U: [-14,-1,-4,-4,32,-9,-32,-68,-3,-33,-2,52,43,-28,10,-1,-12,-5,2,-4,-3,0,-5,4,43,-4,20,87,-12,-18,49,-4,-1,43,-16]
F: [-4,-1,-9,-9,-12,-12,-29,-56,3,-65,3,60,-4,15,-7,0,-8,-3,1,-6,-1,-4,-38,-19,-14,29,17,87,-12,-17,49,2,3,7,6]
L: [-14,-1,-54,-4,32,-9,-87,-68,-3,-33,-2,52,-10,-28,10,-1,-12,35,-10,-9,-3,1,-5,4,-7,46,20,87,-12,-18,49,-7,0,43,-16]
rest: [1,-5,4,-7] : [46,20,87,-12,-18,49,-7,0,43,-16]
howmany U: [-4] : 5
rest: [-1,-4,-38] : [-19,-14,29,17,87,-12,-17,49,2,3,7,6]
howmany U: [-13] : 0
rest: [-19,-14,29,17] : [87,-12,-17,49,2,3,7,6]
rest: [-29,-56,3,-65,3] : [60,-4,15,-7,0,-8,-3,1,-6,-1,-4,-38,-19,-14,29,17,87,-12,-17,49,2,3,7,6]

T: [-5,-33,-53,18,2,-44,-16,2,-2,-36,8,-48,-24,-37,47,-40,-11,-14,-2,-32,85,9,-16,8,-54,-12,63,20,-38,-14,9,16,15,-3,-24,-46,20,-34,12,-38,-2,-7,77,34,-38,-67,38,-1,21,0,-32,28,10,48,7,-21,1,-28,30,20,-60,36,-4,48]
W: [-5,-33,-53,18,-16,-44,-16,2,-2,-36,8,-48,-24,-37,47,-40,55,-14,-2,-32,85,-16,-16,8,-54,-12,63,20,-38,-14,9,-20,15,-3,-24,-46,20,-34,12,2,55,-7,77,34,55,-67,38,-1,20,0,-32,-38,-11,-19,1,-41,-4,55,-38,20,45,-2,16,-35]
G: [0,40,77,-25,-5,36,19,-24,-4,43,-18,61,-24,-36,-37,25,-4,-2,-3,32,-81,-16,12,6,60,24,-84,-12,47,27,-1,-17,-3,25,22,37,-13,33,-37,36,4,54,-86,-62,-24,52,-42,5,-15,18,28,-37,-3,-53,-18,-9,1,-24,-31,-9,69,-29,10,-65]
howmany W: [-16] : 4
rest: [4,54] : [-86,-62,-24,52,-42,5,-15,18,28,-37,-3,-53,-18,-9,1,-24,-31,-9,69,-29,10,-65]
howmany W: [-38] : 3
rest: [-1,21,0] : [-32,28,10,48,7,-21,1,-28,30,20,-60,36,-4,48]
rest: [1,-28,30] : [20,-60,36,-4,48]
howmany W: [55] : 4
howmany G: [-24] : 4

Z: [-1,-8,6,-24,3]
A: [5,47,32,-69,-2]
C: [76,56,39,-14,-13]
Y: [29,-38,-50,56,9]
D: [28,-22,5,3,4]
Q: [-4,-34,4,4,4]
howmany Q: [4] : 3
howmany Q: [5] : 0

M: [2,10,-17,-20,1,-1,0,1,-21,9,2,-17,1,1,1,-1,0,-17]
K: [5,-2,-1,-2,6,7,7,5,1,57,6,-5,6,4,7,7,7,-1]
R: [-23,-42,57,56,-26,-22,-19,-20,-19,-49,-30,54,-24,-12,-30,-21,-21,57]
N: [32,-20,-15,-14,34,36,35,34,-12,-16,55,-21,35,30,35,36,36,-15]
X: [71,-55,-22,-23,70,72,74,73,-24,-49,68,-32,72,74,68,73,73,-22]
J: [2,10,-20,-20,1,-1,-3,1,-21,9,2,-17,1,-20,1,-3,0,9]
B: [-33,-29,-33,-33,55,58,58,54,54,-20,-33,-39,54,-33,54,57,56,-33]
V: [-10,5,7,7,-11,-12,-11,-12,4,4,-11,10,-11,-8,-12,-12,-12,-12]
P: [-16,-8,-37,-38,-15,-20,-22,-20,-38,52,-12,-30,-18,-8,-13,-12,-12,7]
E: [-9,41,-32,-34,-11,-7,-11,-12,-35,41,-7,-7,-12,-15,-9,-14,-14,-32]
rest: [58,58,54] : [54,-20,-33,-39,54,-33,54,57,56,-33]
rest: [-11,-12,-11] : [-12,4,4,-11,10,-11,-8,-12,-12,-12,-12]
howmany V: [-11] : 4
howmany J: [-20] : 3
howmany B: [58] : 2
howmany E: [-7] : 3
howmany B: [54] : 4

lutal: [-34,5,-16,57,-46,-6,-13,-7,7,27,68,17,26,-32,27,35,-31,20,28,43,-33,40,-20,1,35,17,27,39,-10,-26,39,-2,28,38,55,-16,38,-8,-35,-27,-20,35,-11]
gafu: [-42,-16,-17,56,1,3,12,23,18,-53,-14,8,-13,-32,-10,35,-33,-33,-25,37,19,39,23,27,34,19,25,-39,-29,-36,39,-24,29,-31,-50,25,-56,3,86,18,30,45,35]
Borug: [-8,16,6,56,2,13,-5,9,-4,17,18,9,3,-23,-2,14,2,-15,17,-1,-33,32,18,-25,-18,15,-8,4,-25,10,-7,7,-1,-5,-6,-9,9,18,-11,-18,-38,-13,8]
tulam: [-42,-16,-17,56,-34,3,12,-33,18,-53,-13,8,-13,-6,-27,35,-33,-33,-25,37,19,39,-33,27,34,19,25,-39,-29,-36,39,-23,29,-31,-50,25,-56,3,86,18,30,45,35]
howmany tulam: [-32] : 0
rest: [56,1] : [3,12,23,18,-53,-14,8,-13,-32,-10,35,-33,-33,-25,37,19,39,23,27,34,19,25,-39,-29,-36,39,-24,29,-31,-50,25,-56,3,86,18,30,45,35]
rest: [39,-23,29,-31] : [-50,25,-56,3,86,18,30,45,35]
howmany Borug: [8] : 1
rest: [-32,27] : [35,-31,20,28,43,-33,40,-20,1,35,17,27,39,-10,-26,39,-2,28,38,55,-16,38,-8,-35,-27,-20,35,-11]
howmany lutal: [27] : 3
rest: [-53,-13] : [8,-13,-6,-27,35,-33,-33,-25,37,19,39,-33,27,34,19,25,-39,-29,-36,39,-23,29,-31,-50,25,-56,3,86,18,30,45,35]

kiku: [64,62,-37,2,-17,17,-14]
nage: [36,-17,5,-66,10,10,28]
Sus: [61,46,0,-62,2,-45,5]
pomi: [-27,63,-37,19,-65,66,2]
malet: [47,-7,43,-26,-15,-14,-28]
Bogof: [30,63,-36,-49,36,-46,5]
dite: [-15,-8,18,-15,65,-36,37]
zab: [37,-38,-19,9,15,-38,-6]
zimit: [41,39,16,35,58,-4,-40]
lus: [56,20,-68,-64,45,-58,-49]
rest: [-8,18,-15,65] : [-36,37]
howmany zab: [-38] : 2
rest: [41,39] : [16,35,58,-4,-40]
rest: [63,-37] : [19,-65,66,2]
rest: [43,-26] : [-15,-14,-28]

poz: [-9,-19,-9,2,-16,2,-16,18,8]
nuto: [-9,-19,-9,2,7,2,-15,18,8]
zesi: [-13,-12,-10,-16,-8,6,-7,1,-7]
kefon: [-9,-19,-9,2,-8,6,-7,7,-8]
rest: [2,7,2] : [-15,18,8]
howmany poz: [8] : 1
rest: [-13,-12,-10] : [-16,-8,6,-7,1,-7]
rest: [-9,-19,-9,2,-8] : [6,-7,7,-8]
howmany poz: [18] : 1

